In the data rows, the value 128 means zero.
Some points:
[138 168 146  63 134 127 114 192 115  80 126 131 106 133 147  75 157 137
 132  59 161 140 143 178 126 141  73  84 131  66   6 127]
[ 70 177 104 146 115 113 141 158 136  86 119  91 128  70 108 160 130 128
  70 138 145 163  42 128  79 108 141 145  79 156  74 138]
[122 169 129 193 125 111 109  90 130 129  92 108 157 140 155 121 164 128
 108 174 255 146 131 163 102 186 147 124 116 147 143 135]
[125 130 120 146 141 255 119 152 142  73 117 119 186 112  93 146 113 195
 140 147  95 103 124 161 128 216 104 115 124 145  89 168]
[164  46 103 166 121 109 169 113 151 119  97  83 165 119 118 141 161 110
 102  96  66 185 129  99  95 163  89 106  53 122  48 114]
[110 127 134 166 136 120 129 102 108 111 118 121 125  38 158 131 107  95
 110 161 207 120 108 113 154 118 120 115 119 101 211 124]
[117 138 165 124 155 134 129 149 186  54 120 111 162 119 114 125 141 140
 162 151  88 133 141 159  94  87 100 157   0 163 152 181]
[169 148 137 119 112 194  54 183 123 106 194  87 171 175 140 110 162 106
 157 118 116 199  97 113  82 149 144 165 137 177 143 168]
[126 165  69 174 125 136 128 160 140  53 102  85 255  76  94 150 255 139
  71 179 160   0  81 117 110 102 107 122 138 120 133 103]
[178 129  94 218 130 140 138 149 137 110 140 119 141 118 160  73 153  82
 180  77  82  90  81 159  81 174 134 123 123 112 215 123]
[177 119 140 123 167 156  95 127 149 255 184 192 170 110 110 137  67  58
  65 154 159 107  64  96 199 107 135  94  89 117  85 123]
[ 94  77 148 106 152 185 123 157 150 136  70 117 206 108 119 124 168 105
 133 115 115 130  44 129 130  97 148  86 155 105 177 143]
[126 117 132 176 123 121 113 102 255  93 189 113 128  74 125 150 148 177
 112 106 111 119 138 137  93 151  64  82 145 112 128 173]
[125 108 118 173 107 121 144  41 159  82 154 140 203  54 104 198 138 155
 136 105 129 157  37 129  78 126 135  79 136 185 166 135]
[142 113 132 133 101 144 164 113 193 160 132 100 140 151  84 126 231 151
 148 129 102 111 161 158 109 125 121 144 148 106 150 126]
[ 95 113 149 125 108  92 126 113 143  66 109 162 125 112 202 178 147 128
  92 157  45 136  66 162 158 192 146 113  84  65 111 104]
[112 183 178 154 219 117  69  20 183 130 135  58 105 135 165 139 143  91
 110 114  85 117 138  96  78 186 125  81 138  73 101  86]
[148 181 155 126  73 131  99  99 150 137  94 150  77 129 119 103 199 130
  89 139 142 200 122 160 150 139 119 108 138 103 146 159]
[183  94 156 126 109 185 254 115 152 110 106  50  81 131 122 149 179 181
  72 165 111 145  81 135  68 100 149 110 143  97 134 129]
[ 78 126 141 127 132 167 189  68 156  25 132 100 143 160  88 179 126 161
 106 155  81 139 103 111 127 142 125  81 124 122 117 105]
[119  98 161 144 116  98 123  88 129 144 162 126 165 148 188 143 166 105
  91 159 107  88 151 126  89 191 152 125  88  87 160 134]
[130 123 166 138 120  77 128 130 181 157  75   0 149 142 148 137 136 174
  94 129 192 107  65  66  75  76 142 128 138  95 130 108]
[ 97 121 145 171 135 140 112 152 108 147 117 100 154 151  93 135 218 141
 134 141 136 134 118 138 183  70 124 104  55  31 169  90]
[140  85  82  50 165 131  57 106 171  43 142 126 104 145 155 143 198  65
 117 196 159 143  84 142  84 138 114 139 125 130 112 132]
[160  89 107 158 146 133 119 215 137  97 215  82 249 214 162 161 121 149
  60  85 139  75 138 113 114 112 174  74 142 109 123 123]
[119  74 121 130 190 104 156 156 106 134 195 119 130  97 118 130 147 119
  91 233 136 144 162  94 102 117 183  81 173 119 132 131]
[147 102  99 164 204 132 107 170 140  74 118  78  83 117 114 133 150 183
 103 147  97 194  70 124 171  84 212 104 100  63 167 114]
[126  63 138 159 128  79 134 137 118 128  20  86 184 128 137 102 125 169
  75 168 127 131 102 104 118 174 149 144 163 101 155 198]
[140 136 133  95  70 176   0 119 229 132  78 149 130 119  95 153 176 129
 104 135 127 104  91 138 199 153 214  77 147 110 114  96]
[102 128 127 161 200 169 112 142 111 149 129  77 132  80 122 198 146 132
 112 145 118 162 100  75  78 139 130 137 104  83  77  39]
[ 57  93 128  87 126 147 155  75 109 125 126 113 186 145 181 119 103  68
 137 134 135  25 102 122  80 146 122  33  63 101 162 160]
[111 127 142  97 159 150 123 152 163 146 141 133  81  92  78 134 166 128
 205 255  84  91 154 143 109  54 215  95 141 162 128 133]
[ 95  95 178 179 169  44   0 113 196  65  67 116 165 174  28 131  94 183
 103 165 135 116  80 124 120 125 124  89 113 115 104 180]
[ 87  64 130 107 187 118 133 157 177 122 174 136 107  55 217 100 135 174
 138  86 133 111  90 155 151  64 127 149 101 203 158  70]
[ 95   4 101 154 117 143  60 166 226 101  46 168  96  67  96 101 139 112
  35  51 101 108 156  73  38 163 167 109 108 101 132 111]
[ 79 101 242 100 119 171 170 160 149  95  60 145 113 143 192 181 143 144
  97 184 133 101 120 106 113 154  85 151  90 194  98 168]
[ 90  98 172 158  99 129 127 185 140 135 128  73  93 179 142 151 192 116
  42 106  94 143 163 158 127 204 113  63 188  97 246 135]
[121 155 152 126 125 129  82  67 153 126 127 100 113 192 133 164 156 162
 137 129 132  98 154 148  81 123 106 122  71 100 166 147]
[111 129 136 140  81 172 129 126 129  81 125  98 144  98  63 145 163 114
 124 127  82  90 121 135 117 124 178 108 178  79 112 150]
[181 170  74 177 152 115 135 169 150 122 176  74 106 128 168 111 136 156
 151 159  90 161 103  99 133 193 174 118 130  94 146 151]
[156 109 150 150 126 117 159 129 135  82  64 174 184  90 115 137 144  73
 120 132 137 133 128 137 190 171  60 126 120 169 194  50]
[ 95 115  99  81 166 123 127 123 139  85 165 150 181 140  75 125  98 255
 115 173 108 107  96 104 110 224 122 208 134 111 170 112]
[ 98  99  70 144 133 158 107  64  98 104  79  78 131 107 119 164 155 122
  97 194 134 122 141 183 143  77  95  91 146 158 105 207]
[ 74 151 123 176 153 119 147  88 123   5 166 148 163  83 134 140 140 131
 101 117 177 130 158 140 109 175 254  66 122  80 119 151]
[179  76 142 117 127 118  84  91 126 151 194  40 194 109 139 115 150 148
   0 173  51 126 133 130 115  94  81 110  49  98 156 176]
[ 58  79 176 255 151 129 125  52 115 131 122 128 176 145 145 110 181 105
 130 135  72 113 124 141 181 134 144 255 142  68  78 209]
[ 68  87 116 131 142  88 116 134 103 157 162 105  58 101 102 168 255 180
  97 106 160  88 107  86 198 211 121 103  75 214 150 132]
[107 139 119 121  92  85 204  82 115  90 165 191 114 232  78 184 144 166
  72  88 123 102  20 161 149 129 163  54 109 134 154 153]
[150 195 113 188 115  69 139 202 141 103  76 127  93  95 136 101 151 104
   0 137  62  99 105 126 114 144 141 149 159 146 154 109]
[124 139 107 142 118  63 160 139 139 126  91 101 103  79 169 161  92 207
 120  98 152  97 172 190 105 133 154 123 134 157 154 159]
[129 142 175 131 140 139 111 142  54 134 118 180 176 151 147 146 163 152
  96  20 141 120 170  83  68  68 124 113 173 171  79 103]
[121 117 112 139 170 161  47  94 101  31 123 106  77 161 113 144 119 139
  91 149 113 131 147 114 101  80 121 153 136 113 154 149]
[189  69  65 150  66 175 113  63 106 116 129 157 124 123 132 103 135 210
  94 110 172 163 141 160 140  93 147 144  89 109 122 131]
[ 82  85 152 131 131 214 100 123  96  90 126  60 143  81 183  50 140 173
 123 128 124  98  90 116 158 114 154 109 117  85 105 104]
[120  88 135 203   0 147  98 122 146 141 153 173 139 139 121  65 119 192
 127 203 114  53 114 133  96  69  69  80 176 121 120 121]
[156  96 163 144 150 157  86 163 111 137 130 158 186  84 143 255 146 150
 116 111 111 139 108 137 149 140 142 175 164  71 131 132]
[148  15 166  60 163  73 152 181 144  87  90 117 132 136 148 149 136 120
 200 106 145 115 110  87 157  98  73 127 172  82 169 216]
[139 111 127 133 100 156 135  86 157 126  78 115 121 200 133 171 119 131
 120 170 145 146 106 136 100 147  96 154 131 118 184  73]
[132 129  32 118 200 151 121 128  96 120 120 125  81  81 110 136 177 110
  50  75 105  72 142  83 145 117 129  98 102 105 153 255]
[131 109 183 132 143 127 115 106 101 127 166 116  94  47 149 122 151 134
 117 138 146 136  83  90 122 132 135 140 207 105 120 194]
[150 115 130 143 117  86 140 131 160 175 119  56 117 156 115 134 168 103
 131 124 116 103  73 102  70 162 163 142 115 179  57 184]
[ 83 208 113 119 127 131  96 158 100 139 134 138 114 140 147 164 156 125
 132 102  43  95 158 138  94 125 102 153 123  83 199 136]
[145 178 130 223 140 165 123 173 193  95  98 132 135 126 141 173 101 111
 123 127 153 120 158  99 115  95 147  83 133 147 147 202]
[  6 117  82 163 134 132 142 168 255 189 147  96 158 111 165 158 129 133
 115 104 157 176 146 174 112 130 112 141 146 115 157 113]
[ 64 122 118 109  77 104 138 120 168 156 122 103 203 114 172 131 137 164
 126 139 114 146 231 110 181 149 214  91  75 125 110 165]
[111  80 135 198 148  57  84 132 102  81 134 101  70 189 122 154 113 135
 130  97 137  22 154 162 142  81 160 150  84 147 130  37]
[209 157 117 118  90  70  81 110 109 127  76  73 180 100 142 150 158 147
 164 108 102 146 137  84 126 166  98 123 112 117 112 113]
[165 158 157 136 176  79 141 131 124 118 140  84 162  99 102 117 155 144
 126 138 140 135 138 139 146 182 110 115  79 126 137 186]
[140  98 101 155 130 156 160 136 139  97 153 116  98 161 144 127 161  93
 124  62 197 122  49 150  65 138 157 145 142  49  84 147]
[108 115 129  81 105 142 139 148 176 193 124  88 137 135 127 182 181 164
 111 127 121 123  81 152 126 141 201 152 127  66  97 189]
[141 125  74 131 138 148 137  57 202 104 150  93 106 155 117 175 117 103
  85  73 152  47 108  84 163  90 184 222 134 163 149 144]
[145 126 111 167 133 124 145 122 206 101 212 157 152  87 111 105 108 160
  63 154 142  99 101 156 138 154  44 159 132 113  98 161]
[ 76 139  73 138 142  65 139 132 182  94 163 117 145 128  93 145 152  89
 118 191  97 131  64 154 121  77  53 112 157 122 102  99]
[143  93 140 190   0 113 126 186 118  87 171 141  57  74 150 233 120 107
  96 173 142 108 127 109  85 106 140 133  25  75 115 145]
[143 155 129  98 137  54 164 146 139 141 106 196 191 172 134  58 118 101
  91 189  88 142  97 112  81 160 212 189 127 107 142 133]
[101  87 112 129 116 130 139 161 122 172 133 109 140  91   0 132 102  68
 146  79 160 131 151 162  67 141 160 161  36  89 184 137]
[119  60 175 163 152 132 206 123 132 124 154 123 129 127  73  77 175 132
 126 147 127 137 182 109 126 143 142 102 151  95  50  68]
[143 125  98  97  75  14 128  74 151  73 125 113 195  97 157 144 167 115
 149  98  79 193 159 119 126  28 150 113 162  76 148 145]
[140 145 110 136  49 123 156 124 161 107 118  20 119 126 120 133  72  85
 169 113  70  53 102  70 255 191 137 121 170 130  95 134]
[129 124  71  37 111 105 122 127 126 100 136  92 122  65 116 162 117 153
 123 169 190   3 150 127  75 177 102 173 145   0 124 113]
[231 103 144 133 190 154 175  76 196  86 116 139 117 145 113 180 161  83
  87 170 131  94 239 129 107 156 147 140 146 152 165 123]
[134 133 211 114 133  80 122 126 109 126 184  76 146 103  30 158 134 152
  88 102 122 128 139 135 108 110 140 120 208 158 119 114]
[145 114 132 207 136 113 111 226 150  84 132  86 148 170  95 178 101 154
 147 207 148 107 120 133 157 162  82  57 107 106 130 151]
[ 78 115   0 167 158 133 139 100  84 175  58 142 121 176 130 179 102 163
 133 168 100 176 139 105 110 130  60  80 158 133  98 129]
[149  94 103 142  77 123  81 114  96 129 142  49 153 102 145 106 146 132
 134 165  73 123 127 113  71 176 194 148 121 234 164 107]
[154  86 117 117 166 123 103 148 110 129  93  42 151 104 152 159 108  98
  61 129 103  96 127 255 126 140 168 127 152 143  83 112]
[  0 144 107  87  39 147  99 162 122  43 181  56 167 167 116 145 114  59
  46 147 152 185 149  96 143 141 109 179 159 144 129 141]
[112 251 173 114 155 180 188 123 145 156  54 126 141 100 118 122  92 181
  53 111  96  76 121 121 100  80 147 114 106 103 147 116]
[122 106 181 131 121 170 104  93  86 121 143  44 117  71  66 115  78 115
  89  97 130 154  86 143 120 148  98 115 144 105 197 121]
[ 80 119 137 167 130 101  88 124  97 146 139 143 140 114 127 166 144 137
 168 150  68  71  57 157   9 175 125  71 157 153 132 175]
Along one direction, these points spread out more than along any other. For each point below, how far along it does it lie, from 0 to 99? The average is 50, and the first point in the table lies past the average. One standard deviation of the points above along it is 16.
[117 138 165 124 155 134 129 149 186  54 120 111 162 119 114 125 141 140
 162 151  88 133 141 159  94  87 100 157   0 163 152 181] 30
[112 183 178 154 219 117  69  20 183 130 135  58 105 135 165 139 143  91
 110 114  85 117 138  96  78 186 125  81 138  73 101  86] 63
[125 130 120 146 141 255 119 152 142  73 117 119 186 112  93 146 113 195
 140 147  95 103 124 161 128 216 104 115 124 145  89 168] 21
[111 127 142  97 159 150 123 152 163 146 141 133  81  92  78 134 166 128
 205 255  84  91 154 143 109  54 215  95 141 162 128 133] 46
[148  15 166  60 163  73 152 181 144  87  90 117 132 136 148 149 136 120
 200 106 145 115 110  87 157  98  73 127 172  82 169 216] 56
[102 128 127 161 200 169 112 142 111 149 129  77 132  80 122 198 146 132
 112 145 118 162 100  75  78 139 130 137 104  83  77  39] 63
[ 70 177 104 146 115 113 141 158 136  86 119  91 128  70 108 160 130 128
  70 138 145 163  42 128  79 108 141 145  79 156  74 138] 38
[ 80 119 137 167 130 101  88 124  97 146 139 143 140 114 127 166 144 137
 168 150  68  71  57 157   9 175 125  71 157 153 132 175] 29
[ 78 126 141 127 132 167 189  68 156  25 132 100 143 160  88 179 126 161
 106 155  81 139 103 111 127 142 125  81 124 122 117 105] 16
[145 126 111 167 133 124 145 122 206 101 212 157 152  87 111 105 108 160
  63 154 142  99 101 156 138 154  44 159 132 113  98 161] 24
[ 68  87 116 131 142  88 116 134 103 157 162 105  58 101 102 168 255 180
  97 106 160  88 107  86 198 211 121 103  75 214 150 132] 53
[143 155 129  98 137  54 164 146 139 141 106 196 191 172 134  58 118 101
  91 189  88 142  97 112  81 160 212 189 127 107 142 133] 65
[143 125  98  97  75  14 128  74 151  73 125 113 195  97 157 144 167 115
 149  98  79 193 159 119 126  28 150 113 162  76 148 145] 61
[177 119 140 123 167 156  95 127 149 255 184 192 170 110 110 137  67  58
  65 154 159 107  64  96 199 107 135  94  89 117  85 123] 63
[  0 144 107  87  39 147  99 162 122  43 181  56 167 167 116 145 114  59
  46 147 152 185 149  96 143 141 109 179 159 144 129 141] 36
